0: (668 572 452 416 539 451 260 469 515 427 572 543 613 476 559 596 582 694 544
 539 395 443 473 403 606 496 404 10 510 416 408 747)
1: (459 523 509 534 561 320 534 699 250 480 350 465 251 540 526 343 405 265 422
 704 610 464 515 648 342 489 387 498 390 491 439 366)
2: (324 493 547 607 544 578 393 334 516 710 570 553 389 512 323 454 541 398 556
 536 549 337 330 534 469 546 556 639 444 481 562 461)
3: (470 512 310 576 620 503 629 467 712 315 265 533 521 512 624 462 293 506 364
 521 426 526 682 551 455 484 335 527 708 526 566 607)
4: (360 520 506 607 409 552 432 523 274 589 544 582 437 431 339 432 590 63 626
 835 662 474 548 532 240 472 505 688 476 581 656 428)
5: (383 528 432 527 627 622 490 473 450 443 380 660 648 631 436 518 616 433 488
 636 485 344 503 604 551 697 430 37 580 467 414 531)
6: (349 506 911 88 588 549 383 175 673 520 626 505 557 254 504 541 611 737 404
 386 176 597 317 261 578 559 596 777 535 235 570 626)
7: (471 432 281 752 460 355 484 553 374 366 334 595 451 503 574 327 451 396 477
 501 608 553 524 505 351 510 266 483 609 644 390 483)
8: (739 581 413 376 506 431 294 526 523 439 583 483 587 424 540 545 545 749 505
 495 431 444 529 406 606 421 443 7 493 457 448 730)
9: (549 533 573 346 441 558 507 463 653 456 593 361 513 359 467 440 467 547 500
 618 509 552 649 415 428 451 629 535 509 495 661 637)
10: (519 558 201 615 434 444 664 637 295 565 370 593 721 755 558 580 597 313 483
 561 511 535 515 642 589 439 545 396 444 759 547 359)
11: (418 494 476 479 570 620 805 630 452 464 230 469 522 593 538 494 451 417 417
 442 573 571 600 624 548 496 566 654 547 571 405 395)
12: (623 468 839 313 568 387 349 598 465 550 729 273 187 189 410 339 370 552 477
 477 530 398 496 444 320 393 518 735 349 183 592 351)
13: (664 581 437 445 376 568 513 548 476 361 412 471 841 412 473 680 601 500 631
 439 641 643 767 418 521 518 546 513 594 522 526 479)
14: (493 392 544 716 418 634 428 483 383 622 615 513 482 686 588 549 626 441 684
 544 543 492 420 438 584 543 621 360 400 602 345 543)
15: (478 481 635 265 560 671 556 497 483 577 592 496 587 439 411 546 606 570 502
 441 403 418 440 469 528 533 580 432 465 387 511 453)
16: (483 531 445 449 409 574 439 339 498 475 462 616 746 466 511 631 674 525 571
 504 434 668 507 333 557 464 583 581 582 612 499 706)
17: (476 396 353 538 264 761 738 553 616 421 785 538 634 407 469 403 536 438 583
 445 538 587 639 419 377 423 471 430 705 684 673 497)
18: (488 442 276 784 453 370 466 504 456 326 362 590 492 521 594 406 449 441 510
 477 582 565 507 504 411 531 267 417 642 621 375 547)
19: (573 580 129 609 470 494 651 705 325 592 374 601 726 772 532 635 574 345 498
 545 530 484 532 677 616 406 536 280 443 752 518 401)
20: (633 503 208 559 327 541 434 512 607 528 510 534 555 424 400 607 487 578 565
 505 628 608 681 360 366 422 571 515 497 733 532 676)
21: (599 572 507 660 555 431 310 290 682 403 485 494 695 524 528 777 453 580 656
 322 492 505 487 487 665 580 410 621 620 321 536 487)
22: (496 525 490 411 481 567 540 613 298 437 393 599 492 408 493 484 589 451 562
 515 572 624 472 431 455 355 420 547 550 526 317 591)

(573 346 315 756 510 623 508 361 651 414 393 522 809 579 598 555 524 739 536
 38 504 495 523 418 696 656 468 406 700 560 375 443) 21 18
(554 352 740 314 735 496 433 571 400 653 468 287 247 487 610 454 340 487 364
 646 293 330 507 466 288 557 703 654 167 221 547 378) 12 15
(487 546 611 596 493 438 587 538 527 484 451 427 396 628 562 547 425 435 536
 511 590 561 520 601 589 534 547 683 448 491 439 417) 11 22
(476 479 251 667 523 570 680 546 676 266 315 575 548 562 641 423 328 466 412
 537 476 548 697 574 475 471 325 369 754 630 507 627) 3 18
(289 473 860 244 655 371 453 174 693 479 556 507 458 375 597 472 449 666 302
 337 140 542 227 409 586 567 443 898 571 219 625 488) 6 15
(391 529 468 547 632 654 481 458 472 452 391 652 674 651 449 556 629 441 515
 607 466 353 484 595 591 713 444 65 585 446 410 530) 5 0
(572 607 650 373 372 512 639 567 631 446 621 400 445 496 585 581 490 561 583
 619 532 672 583 502 644 341 585 534 519 555 509 669) 9 22
(466 541 371 678 629 499 329 339 592 540 443 500 594 529 582 379 442 450 440
 580 397 344 457 546 587 400 438 366 601 492 656 649) 3 2
(513 502 915 192 766 565 356 324 579 651 488 408 439 303 497 694 452 699 478
 274 243 450 295 375 648 357 629 999 391 114 501 500) 6 15
(414 640 525 352 395 481 555 367 770 362 595 547 597 417 355 496 505 605 451
 528 530 529 544 544 575 589 389 374 700 503 640 605) 9 15
(583 596 438 671 517 397 343 287 724 423 455 515 731 574 472 811 459 596 637
 331 557 517 535 532 664 662 443 609 598 406 558 463) 21 13
(423 572 479 415 476 397 600 381 553 410 429 609 690 567 601 603 559 543 443
 465 331 665 409 507 649 455 441 625 604 548 560 539) 16 22
(477 476 252 644 605 536 629 486 686 287 312 556 514 516 655 448 301 483 381
 511 406 517 677 536 422 462 294 478 728 543 570 611) 3 18
(371 536 493 489 616 645 531 466 473 398 399 680 659 624 446 542 621 465 503
 595 471 375 477 599 584 701 390 51 631 429 383 540) 5 0
(641 554 566 564 406 668 566 678 440 379 441 426 585 420 339 572 573 494 745
 336 920 555 691 522 574 522 467 435 632 452 268 418) 13 22
(498 544 605 595 523 425 552 550 485 519 381 419 344 583 529 574 388 428 553
 499 640 587 534 592 553 510 513 789 435 482 419 408) 11 1
(509 532 418 487 407 586 451 371 539 480 445 584 685 491 522 641 637 563 593
 546 477 673 576 335 556 463 601 527 565 659 454 766) 16 20
(393 505 815 171 500 617 744 430 717 505 653 447 506 520 429 689 501 588 481
 426 358 535 498 525 560 683 613 691 479 339 595 326) 15 9
(467 452 302 659 576 585 692 502 665 215 297 587 585 552 715 485 338 450 434
 508 399 570 693 531 473 487 299 446 768 551 512 621) 3 18
(352 558 538 311 425 800 706 492 594 614 571 571 551 454 205 469 636 498 520
 458 636 439 511 562 603 501 626 403 595 598 492 532) 15 9
(430 463 544 372 548 250 365 301 502 687 586 554 383 421 439 465 465 676 337
 264 308 455 136 441 468 504 479 851 358 419 602 365) 2 15
(472 608 921 103 736 490 467 340 703 539 549 439 366 340 493 783 380 633 474
 485 221 494 390 461 559 398 526 999 417 106 629 517) 6 12
(506 446 514 397 523 720 427 517 363 562 523 504 708 422 348 493 658 469 535
 475 544 366 564 437 404 666 609 309 469 425 530 367) 15 5
(551 559 969 253 721 399 317 376 620 621 510 360 298 505 560 738 451 763 507
 451 323 480 321 444 712 543 669 747 268 169 369 581) 6 15
(409 376 368 664 539 609 415 328 481 523 448 599 571 443 594 479 506 384 516
 524 377 498 461 367 381 443 475 645 594 554 558 618) 16 2
